(in the rows, 128 means zero)
These are runs of 6 systems, one row a step. Runs of the same system follow the same rule from any start.
trace 1, lemob:
[[ 89  87 141  70 138 156 122  99  77 124 103 167 163 110 160 149  89 118
  109  67  96 181]
 [161 175  93  66  86  86 128 122 151 119 200 126 164 147 120 140 110 131
  108  84  80 150]
 [158 229 145 171 113  86 157 153 143 139 138  96 119 119 157 108 128 152
  109 179 107 126]
 [ 85  97 135 180 100 152 168 161 132 144  89  95  83 118 176 127  87 150
  120 149 156  91]
 [132  47 106 131 114 167  97 144 148 131 149 112 110 143  81 120 120 138
  175 110 167  81]
 [153 125 150 132 195 128 100 112 127 132 118 156 122 124  50 112 177 118
  166 130 148 155]
 [ 96 124 130 105 158 116 143  87 102 105  83 175 140 124 144 155 168  86
   89 121 129 171]
 [139 131 108  83  82 126  99 108 100 100 156 134 184 129 177 146 126 113
   94 114  88 128]]
trace 2, mari (8 x 22):
[[120 159 127  91 140 191 128 121 119 128 144 110 147 161 178 158 124 103
  114 135 157 138]
 [143 157 114 130 137 118  87 141 142 151 144 137 138 122 186 126  74 147
  154 108  94 128]
 [109 166 149 139 142 101 173 148 158 133 186 115 118 149 121 150 112 169
  131 137 133 135]
 [139 176  90 128 131 147 134 133 169 139 118 111  98 161 159 139 139  91
  121 146 170 113]
 [111 105 134 170 168 130  84 140 144 135 133 149 121 127 176 142 107 156
  172 142 139  95]
 [ 96 126 148 102 171 163 147 133 142 138 176 124 127 164 110 163 112 143
  151 108 165 147]
 [139 171  80  96 154 119  99 110 162 134 128 158 129 153 171 150 124  88
  130 105 130 144]
 [107 151 163 154 162 104 120 132 127 115 172 144 152 131 187 163 120 165
  136 154 114 121]]
trace 3, tavaz (8 x 22):
[[113 178 150 113  87 137 178 149 111 136 162  91 148 131 180 142  76 156
   90 129 101 143]
 [163 162  79 131  78 117 124 164 182 158 152  90 100 138 142 105  78 140
  141 113 117  94]
 [124 114 140 198 155 107 129 160 169 146 130 121  80 124 106 117 124 168
  177 157 157  87]
 [ 95  91 130 124 178 186 143 122 140 137 105 127  94 156  97 146 149 106
  148 129 204 133]
 [134  91 105  95 170 131  59  87 124 108 124 185 154 137 123 146 167  90
  147 104 131 139]
 [119 155 185 113 164 110 127 104  82 103 157 158 185 120 133 150 157 142
  112 139  94 171]
 [136 203 116  83  92 134 159 126 120 138 135 106 145 136 177 134  97 109
   79 114  99 166]
 [146 155  97 156  83  85 114 156 164 134 160 112 125 123 186 123  84 159
  132 134  91  85]]
trace 4, kekod (8 x 22):
[[137  77  91 115  77 142 111 120 123 116 108 119 125 125 113 114 143 100
  115 119 137  99]
 [144  95 164 136 147 128  99 121  95 128 128 142 147 103  80 105 139 150
  155 124 108 137]
 [111 133 141 109 130 137 176 123 112 143  94 128 111 118 102 120 119 116
  105 105 128 174]
 [152 113  87 109  71 101 117 117 127 115 111 127 132 116 117 111 140 103
  103 111 104 119]
 [147 120 169 146 113 126 126 135  96 125 141 112 147 101  90 100 136 160
  131 145 104 127]
 [120 122 131 127 114 153 163 141 124 160  86 108  94 115 103 103 100 126
  125 111 137 148]
 [129  75  93 120  91  95 120 121 139 117 119 140 118 117  96 117 130 124
  125  98 115 113]
 [133 103 168 134 126 133 138 122  95 114 130 123 142 115  70 113 166 138
  122 145 130 135]]
trace 5, mikuz (8 x 22):
[[113 103 128 124 116 121 138 149 150 135 178 115 121 139 116 141  87 168
  149 102 128 116]
 [150 156 120 126 149 142 130 132 157 137 142 114 107 152  87 122 154 114
  143 140 163 128]
 [116 114 125 164 158 135 101 124 131 130  91 147 111 122 169 134 138 118
  141 150 148 110]
 [ 97  94 141 105 142 160 116 120 110 115 159 136 157 143 153 163 116 136
  133 114 134 127]
 [157 180 118  93 147 133 110 122 139 144 145 133 138 141 125 125 118 112
  138 108 118 160]
 [120 166 133 161 145  90 137 138 146 134 128 139 115 123 168 137 119 146
  128 145 116 128]
 [108 131 130 122 101 159 158 141 132 124 155  94 128 150 152 148 115 137
  111 141 152 111]
 [159 137 106 127 126 157  93 142 146 155 128 110 114 132 124 104 106 125
  161 120 136 115]]
trace 6, mikuz:
[[131 180 186 137 176 133 100 115  73 135 106 157 173  95 194 127 117 139
  123 146  81 173]
 [ 91 162 119  89  94 103 196 136 134 139 146 122 127 133 174 155  62 143
   85  84  94 167]
 [181 185  85 129  67  93 136 157 182 135 186  82 117 147 110 111 120 141
  126 136 115  92]
 [137 132 165 202 140 153 144 166 134 152 108  85  85 119 107  95 135 158
  158 185 167  89]
 [ 80  36 110 126 139 186 132 128 134 139  88 131  89 138 123 142 109 112
  148 101 186 110]
 [146  81 105  95 165 130  46  99 136 109 164 173 158 145 102 144 158 110
  169  99 132 123]
 [125 184 176 123 202 117 119  98  98 120 125 168 162 125 144 147 167 119
  122 149 118 179]
 [102 173 109 103 100 117 161 119 121 126 108 133 136 128 219 154  97 110
   72 117 102 151]]
trace 7, lemob (8 x 22):
[[142 208  82 124 159  48 157 137 216 142 171 143  88 163 108 147 124 128
  139 107 128 146]
 [106 154 152 185 135 123 153 130 130  94 134 110 127 146 181 158 187 131
  101 218 169  83]
 [113  86 139 131 132 233  89 140  97 151  95 106 130 128 184 125  91 120
  152 133 161 102]
 [119  93 121 102 182 123  90 129 156 149 170 164 127 142  93 142  89 151
  193  66 127 146]
 [126 186 139 104 170 105 161 107 146 107 171 140 138 163  96 163 187 112
  107 147 156 159]
 [128 174 112 131 133 149 107 115 118 121  94 134 140 135 226 145 143  87
   97 163 135 121]
 [102  98 151 131 133 145  99 144 115 131 169 130 156 123 189 150  70 176
  152 115 106 109]
 [130 166 136 104 140 159 156 151 156 155 182  93 114 161  96 136  97 147
  149 112 152 146]]
trace 8, mari, 8 rows:
[[154 167 113 129 123 150  60 113 120  92 165 123 182 154 225 157 170 102
  113 185 131  81]
 [131 174 196 155 175 176 119 166 110 178 147 100 132 111 161 109  55 187
  174 133 113 146]
 [ 97 143  73 103 106 101 191 151 198 156 144 116  73 156 132 150  64 133
  122  71 139 137]
 [153 145  86 156 138  84  90 122 184  97 175 142 126 163 143 154 184 117
  143 169 152  72]
 [108 149 188 163 219 191 117 135 112 148 117 124 119 137 148 138 136 141
  166 171 175 136]
 [ 77  98  95  84 142 163 133 128 145 149 121 145 112 148 181 165  57 115
  138  64 143 146]
 [147 151 102 101 140  78  86 119 164 100 223 153 167 159 142 166 136 143
  144 115 104 118]
 [139 236 172 144 185 136 154 133 129 145 141 115 132 144 151 136 143 130
  124 172 142 164]]
trace 9, tavaz, 8 rows:
[[149 140  70 126  98 111 104 125 163 118 130 127 119 144 160 134 140 103
  120 133 133  93]
 [128 118 177 173 156 144 108 143 112 132 140 119 135 116 133 120 129 166
  158 165 133 106]
 [109 122 126  99 147 166 153 130 132 154 113 126 107 140 109 131 101 115
  135  91 149 164]
 [135 114  88 121 129  80  97 109 155 106 145 165 134 136 130 144 152 114
  131 114 117 115]
 [131 159 179 147 149 141 136 127  99 117 144 118 150 127 131 133 159 143
  122 175 131 134]
 [127 151 107  97 121 160 130 129 125 153 101 123 119 130 165 124  89 104
  119  98 125 153]
 [122 104 113 140 115  81 110 133 152 113 169 144 135 130 139 142 116 158
  142 118 106 102]
 [140 166 160 141 140 149 156 142 128 136 147  96 121 140  95 120 147 138
  130 159 151 134]]
trace 10, Mivi, 8 rows:
[[133 141 174 135 102 100 178 137 103 124 151 104 137 107  64 105 138 166
  109 138 101 149]
 [150 135 107 135  71 148 155 137 119 148  58  94  93 105 110  79 126  99
   97 131 131 128]
 [119  43 114 165  83  89 117 130 128 107 111 141 118  98 105 112 139 146
  132 128 115  83]
 [112  70 166 113 139 158 153 116  93 119 116 127 129 120  41 119 161 127
  126 119 150 152]
 [139 115  87  95 111 109 117  93 112 122  57 164 122 108 115 110 155  69
   97  97 111 159]
 [117  98 154 133  94  72 140 109  90  84 143 148 167  99 119 135 158 151
   89 137  79 131]
 [152 144 157  96  86 173 155 129  74 140 111  86 145 108  83  88 126 121
   96 121 110 164]
 [155 112  87 143  63  74 125 134 136 142  77 131 102  86 114  79 106 121
  115 104  80 119]]
trace 11, Mivi, 8 rows:
[[166 162  63 106 114 171  97 127 162 146 101 108 105 157 150 118 133  67
  132 127 164 111]
 [112 100 145 183 170  75  82 130 141 112 150 174 137 114 160 146 134 170
  167 149 113  95]
 [ 87 139 172  93 172 204 171 129 109 142 148 105 131 159 126 162 115 131
  127 122 175 168]
 [170 170  47  96 115 115  70 117 169 139 118 146 130 146 179 128 117  77
  132 101 115 121]
 [112 145 187 177 166  77 131 141 130 111 193 140 150 123 142 151 133 199
  149 166 110 116]
 [124 177 140  98 138 226 160 143 122 169 110  74 109 154 147 125  96 106
  124 130 173 153]
 [148 118  52 148 114  78  64 134 187 131 132 155 112 132 184 130 103 122
  158 111 109  77]
 [ 90 121 204 158 190 133 157 141 128 115 197 123 136 147  92 163 148 186
  156 164 162 126]]
trace 12, kekod, 8 rows:
[[147  90 129 130 144 153  80 138 158 110 224 111 149 168  81 146 150 156
  186 142 167  75]
 [107 155 159 163 238 137 131 120 141 151  82 161  87 134 119 135 156 117
  164 150 178 162]
 [ 69  97  95 102 129 111 136  97 123  95 102 178 137 138 216 186 127  95
   86 110 127 133]
 [171 165 134  83 118 160  73 110 103  96 202 117 206 155 152 148 160 113
  119 150 112 119]
 [160 234 156 154 179 123 118 147 137 178 118 123 118 116 162 103  91 145
  154 142 105 166]
 [ 84 138  95 139  94  85 180 152 177 131 151 118  98 144 195 164  72 152
  105 115 123 104]
 [149 117 110 141 110 156  98 141 160 106 193  90 132 169 120 142 165 130
  148 173 178  57]
 [115 122 159 181 223 149  89 134 137 154  99 156 101 123 141 127 131 140
  190 149 164 125]]

Which system made each of these runs?
trace 13, 2 rows:
[[169 161 129 140 115 153 133 123 113 135  75 104 112 116  99  87 174  90
  106 162 146 132]
 [ 99  67 121 145 119 131 108 119 103 129  65 156 122  95 174 124 108 123
  123 114 112 120]]
	tavaz
trace 14, 2 rows:
[[129 102 158 170 131  93 134 156 144 137 164 120 114 112  80 110 107 191
  167 129 117 108]
 [108 126 126 125 141 171 174 132 140 148  88 108  80 145  93 123 139 101
  123 129 186 142]]
	Mivi
trace 15:
[[135 143 166 141 134 131 178 121 119 104 143 102 123 143  41 126 211 123
  106 178 168 134]
 [129 102 111 155 128 155 104 119 101 149  10 143  95  87 167  93 126  87
  120 131 131 128]]
	kekod
trace 16:
[[115 189  91 112 124  53 187 121 179 118 150 145 108 154 135 161 139 115
   89 117 122 153]
 [140 166 126 166 121 138 111 132 134 105 138 107 137 146 198 144 167 117
  112 201 155  76]]
	mari
trace 17:
[[110 149  89 104 146 101 126 114 159 120 142 158 127 154 177 169 122 105
  119 109 129 136]
 [140 163 150 138 141 133 107 133 132 113 195 117 162 150 158 152 138 152
  140 162 128 108]]
	tavaz
trace 18 (2 x 22):
[[153 193 157 116 142 129 152 123  97 157  84 123 127 101 110  91 122 117
  108 121  99 192]
 [ 91 110  88 128  80  87 155 128 142 113 109 142 115 122 193 151  99 124
   88 111 108 113]]
	tavaz
trace 19:
[[156 125 120  75  96 178 111 110  93 114 132 110 165 135 113 122 153  90
  103 121 128 138]
 [161 141 126 141 125  73  96 125 119 139 109 157 134  87 122  92 114 139
  137 109  66 146]]
	Mivi
trace 20 (2 x 22):
[[197 179 159 157 134  70  64 126 101 131 143 147 171  81 115  78 139 156
  150 146  47 139]
 [ 67 143 184 145 120 112 248 139 102 136  96 110 102 110 120 137 117 156
   71 139 128 173]]
	mikuz
trace 21:
[[202 153  70  96  89 166  75 106 121 133  74 112 134 131 110  83 172  48
  113 131 136 125]
 [113  81 183 196 153  80  94 132  87 126 100 172 142  65 148 108 110 182
  154 142  72 120]]
	mikuz
trace 22, 2 rows:
[[121 171 204 157 189 185 138 153 103 169 123 103 122 119 142 115  94 163
  158 154 143 154]
 [ 82 107  74 107 136 124 155 135 181 153 112 144  78 152 165 159  70 114
  133  72 153 134]]
	mikuz
trace 23, 2 rows:
[[ 85  54 105  94 151 118 127 117 148 141 122 172 108 129  98 146  84 132
  156  45 130 153]
 [131 156 111  91 136  82 154  96 147  91 167 151 141 161  81 161 199  97
   94 130 139 153]]
	Mivi
trace 24:
[[139 173 136 137  98  66 167 139 137 133 144 120 122 110 114 114 113 156
  106 126  84 147]
 [135 130 122 153  67 140 164 153 134 132 121  74 103 125 120 106 127 133
  105 157 145  94]]
	kekod
trace 25:
[[109 203 113 130 160 126 141 128 140 165  66 148 102 122 232 137  78 101
  112 118 119 167]
 [107 121 113 130  81 109 130 149 156  96 225 105 157 161 194 176 102 169
  118 143 123  69]]
	Mivi
trace 26 (2 x 22):
[[ 99  99 143 174 174 100  90 120 146  83 182 161 148 151 172 184 175 155
  151 183 153  74]
 [140 181 178  85 188 231 122 128  96 154 151  96 153 156 117 133 125 118
  146 133 166 173]]
	tavaz
trace 27, 2 rows:
[[129 133 173 124 138 134 124 116  86 110 147 133 169 120 126 134 151 141
  117 148 110 143]
 [131 158 113 100 111 149 142 129 123 149 104 118 121 125 155 121  94 110
  108 103 117 156]]
	lemob
trace 28, 2 rows:
[[102 126 178 161 155  87 178 141 144 119 176 128 116 134  70 142 147 179
  137 147 141 133]
 [138 151 106 110 124 195 138 120 119 141  72 103 106 144 140 118 151  67
  103 143 175 135]]
	Mivi
trace 29:
[[167 190 126 151 131  53  90 114 137  98 166 152 166 124 156 133 174 135
  117 171  86 112]
 [108 182 183 163 133 172 171 158 107 145 131  80 126 131 192 134  99 160
  112 178 142 124]]
	kekod
trace 30:
[[139 175 121 128 154 179  80 154 160 145 197 103 147 169 211 157  84 146
  169 144 148  93]
 [ 94 163 167 155 218 157 132 156 164 159 175 126 108 160 161 163  88 172
  184 141 171 130]]
	lemob
